Each row is where one point has got to under a steady rotation. How many ticks took it there?
The counts run from 0 to 332.
[ -9 -18  -1  -2 -10  16  -4   8  11  11  10   8  20  -1  -4  -3   2 -10
 -12 -25  -5  -6   1 -14 -23  30 -17 -17  14   8  22   1 -31 -25 -13]
323
[ -9   1  10  19   0  10  31 -21   0 -20  -3  -8  13  14   0   4  10 -21
   0 -11   6 -12 -18 -24   4  18   8   6 -15 -18   5  -8 -21  -6  31]
246
[-35  -5   6  11  17  -1  17  12  12  -3  -7   5  13  -8  -2   2  17 -11
   4   5  22   5   2 -12 -15  -4 -18 -16  -3   9   4  24 -21 -25  31]
268
[ -5  -4  -1 -12 -15   1 -15   6  11 -15 -33  17 -19 -10   5 -14 -24  15
 -13   1 -13  30  -5  10   1   8   2 -25  12  10   2 -22  -6 -20 -11]
107
[ -4  -4   1   2   7   6  22  -8 -10  -6  20  26 -11   6   5  18   6   8
  -6  -4  30  12 -12 -24   6  26 -23   9  -3 -17   1 -24 -21  -4 -10]
41
[ -8   1   9  18  27  -2   4 -18   2   2  -9  -2 -14 -14  -1  -7 -17  29
  22 -22  10  -9 -24  22  23  16 -15  -9  -4  -7   3   2  -8 -11   6]
257
[  6   1  11  18 -31  -1   4   5   1  11 -17  23   1  10  -7 -12  -4  13
 -14 -19   0  -4  12  11  -6  19 -10 -39  23   3   8 -13 -18 -16  15]
319
[  0 -14   6   6  -1  12   5   9  10  19  23  11  25   6  -7  -4  -3  -3
  -2 -24   7 -16   3 -19  -4  26  -1 -14  22 -13  13 -28 -22 -19 -11]
325
[  0 -14  -5  11  15   5   2  -8   5  -8 -13  -7  22  -6   2  11 -25  13
 -23  16 -28   2  12   8   1 -17 -19 -32   9  -8  -1 -10  27   8 -23]
131
[-12  -6 -19 -12 -23 -11   0  20  -3  -7   3   3  11  28   2  -9 -16   5
 -24  14  -5   2  -3 -16 -32  10  -6 -13   9   1  13 -12 -18 -21 -25]
86
[-25   1  -5   3   7 -14  -3  15   4  21 -16 -13 -22   7 -14  17   9   1
  25  12  10 -17 -14  -7  10  20  -9   8 -18 -19  17  -4 -29 -19  -3]
18
[ 10  -2  35  16  18  33  -8 -22 -16   7 -12  -7  -3 -15  -3  -6   0   7
   7   9 -11  -1  -9   1  15  -3  26  -7 -18 -16   5  10  26   0 -16]
178
[-13  -6   5  14 -10   1  22   2  -3  29  -2  -8  -9  21   7  24   1   6
  25  12  22 -11  16 -17 -11   4 -37  -5  -9   4  -8   6 -18  -6  15]
274
[-10  -1   8   2 -15  34  11  12   2  32 -15   0  13   5 -14  12   7 -13
  18 -11  11 -16  13 -26  17   5  -1  -4  21 -11   6  -7 -22 -12 -12]
328
[  0 -31  13  -7 -14  15  -6   5   0   5  -8  -5  -8  21  18 -25  -4   5
   6  20  14   6 -16  -7 -19   9  32  -2 -31   6   0 -23  -4   0  12]
168
[  1  12  10  -2   2 -13  -9   5  12   0 -35   6 -25   5 -19  23   4  21
  10 -13 -12  -5   0 -17  15  20  15  16  21  -7  19  14 -15 -16  -8]
309
[ -4   6   7  24  24   3   6 -17  -5   7 -10   7  -4 -23  -9  -6  -8  25
  15 -22  13  -8 -21  26  30   5 -16 -15  -4 -15   3  16  -6  -4  10]
258
[ 22 -19  17  -3 -20  26  -9 -10 -18  20  -6   5  -7   9  16 -21   6   4
   7  13  24   8  -7   1  -7   7  19  -6 -35  -4  -1 -17  -1  18   8]
170
[ -4   6   6 -25  10  10 -10   8  11  21   9  10  -9   0 -11  20   5 -14
  12 -15  32   4  10  -5  19  11  -9  -6  27  -7  25  -6 -13  -1 -28]
331
[-46   3  -9   7  -4   1  15   8  12 -16  26  19   1  -8   4  -8  -6   3
 -21  -9   7  -7   4 -26  -5   9   8 -12   1  -2  26  10 -18 -18   6]
32
[ -1  39   3  21  10 -24  -3  -4  -6  -6   3  19  -7 -12  -2   7  15  10
  -3  13   7   1  26 -12  11 -13 -13   0  10 -19  16  37   3  -1  -5]
286
[  9  18   6 -12  -5  12  -7   0 -14   9 -19   5  -5  -7 -12  11  -5  -2
   6   6 -16   2 -13 -35  19  -3  17  12   9 -31   4 -23  -9 -15 -35]
97
[-13 -11  -7   0  14  15  -5  12  28 -16 -12  -6  26  -2  20 -33 -17  10
  -4  10  -6  -2  21  16  -3 -23   0 -28  10   7   5  -3  10   2 -18]
134
[-17 -14  -7   3  14  14  -1   7  23 -15 -22 -11  22  -6  11 -17 -21  13
  -7  13 -21  -2  16  12  -3 -20  -3 -28  12   6  -1   1  14  -2 -22]
133
[-28  13  10   1 -21  18  25   2  -2  -4 -13  20 -17   3   9   9  21 -16
   2   1  15   7  18 -33   0   5 -17  -3  -7   0   6  -2 -32 -12   6]
37
[ -9  -6   5   4  14   1  13 -28  -6   0 -13 -15 -21   2  -8  39 -11   7
  12 -17  -2  -7 -29   0   8  21 -29   5 -15  -1  10   5 -10   2   6]
254
[ -5  -4  -6 -21   3   6   4   0  20 -11  -5 -12  31  18  18   6  -9 -20
  -9  14 -15  -3  22 -28 -24 -31  -2  -9   6   6  13 -11   3  15  -2]
139
[ -2  -6  28   7  16  40  -6 -21 -11   0 -12  -7  -3 -19  -5  -5   2   1
   3   6  -8   0 -10   1  17  -6  31  -5 -16  -6  10  30  25   3 -14]
179
[ 26   9  -1  10  -1  -3  -6  -8  -7  13   1  23   1  -1 -13  14  12  17
  -1 -27   4  -9  -8 -27  22  19  12  25  17 -27  17  16 -13  12  -4]
306
[ -8  26   6  32 -25  -2  17 -29   0 -20 -15  -2  -4  -2   8 -19 -10  -1
  -9  -6 -13 -19  11   3   5   6  10 -17 -13  -8  11  16   0   0  27]
239
[ 18  17   2   7  -6  -6  -2  -6  -2  12 -17  13  -7   1 -17  27   6  12
  -1 -20  -6 -12  -5 -32  22  16  11  22  19 -21  16  16 -11   5  -2]
307
[-18  17   8   3  -5   2   1 -24  20 -32   2   0  -3  -3  15 -23  10 -25
  -4 -16  -1  -2   3   0 -17  19   3  -7 -20   8  27  18 -21  -8  14]
242
[-18  21   8  16 -18   5   5 -24  13 -27 -12  -5  -6  -2  15 -21   6 -18
  -1 -12 -11  -6   9  -3 -11  13   2 -11 -21   8  21  22 -17  -9  15]
241
[-34  16  -4  17  -7   2   8   3  -6  -9   5  23   1 -26  -4  -7   4   1
 -26  -3  -9  -5   3 -17  -3   3  -8 -24 -13 -12  20  28 -16 -21  -1]
30
[  9 -25   5   2   7  30   5   4   2  17 -32  -3   2  -2  -9  24  -5   1
   6  15  11   6  11  -1  33  -8   2  -9  11 -10  -8 -20  16  18 -15]
124
[ -9 -11  24  -1  14  12   6 -13   4 -30  -9 -10   4  10   9 -19  -1 -12
  -5  14  16  27  -6  23 -21   4   3 -26  -6  24   3   6   9 -17   2]
188
[  0 -22   0  -6   3  31  -1   4   6  17 -39  -7  -5  -2  -4  23  -2   1
   7  15   6   6  14  10  30 -12  -4 -12  10   1  -4  -5  13  19 -24]
125
[  7   5 -19   1 -26 -21   5   0   2 -13  12  19  -6  25  20  -8   2  11
  -7 -10  17   4   6 -19 -26  27 -16  11   4   4   9   8 -28  -1   1]
297
[-12   4   2   9  23  -4   7 -10  12 -16 -14  17  -4 -13  -4  25 -13  32
  -8 -19 -29   3  -1 -23  10   2 -17   5  22  -1   5  18  -2 -14 -14]
51
[-25   3  15  20  17  -4  20   6   8  -2 -13   5  17 -11  -5   2  12  -9
   2   9   9   2   6  -8 -10 -15 -22 -20  -2   2   2  19 -18 -30  36]
267
[ -3   8 -10  26  -1  -9  -7 -20 -14 -18 -18 -12 -20 -11  -8   4   4  -5
 -12  22  -4   0 -12  19  12  17  -2  -7 -32 -16  17  33   8   0  -9]
233
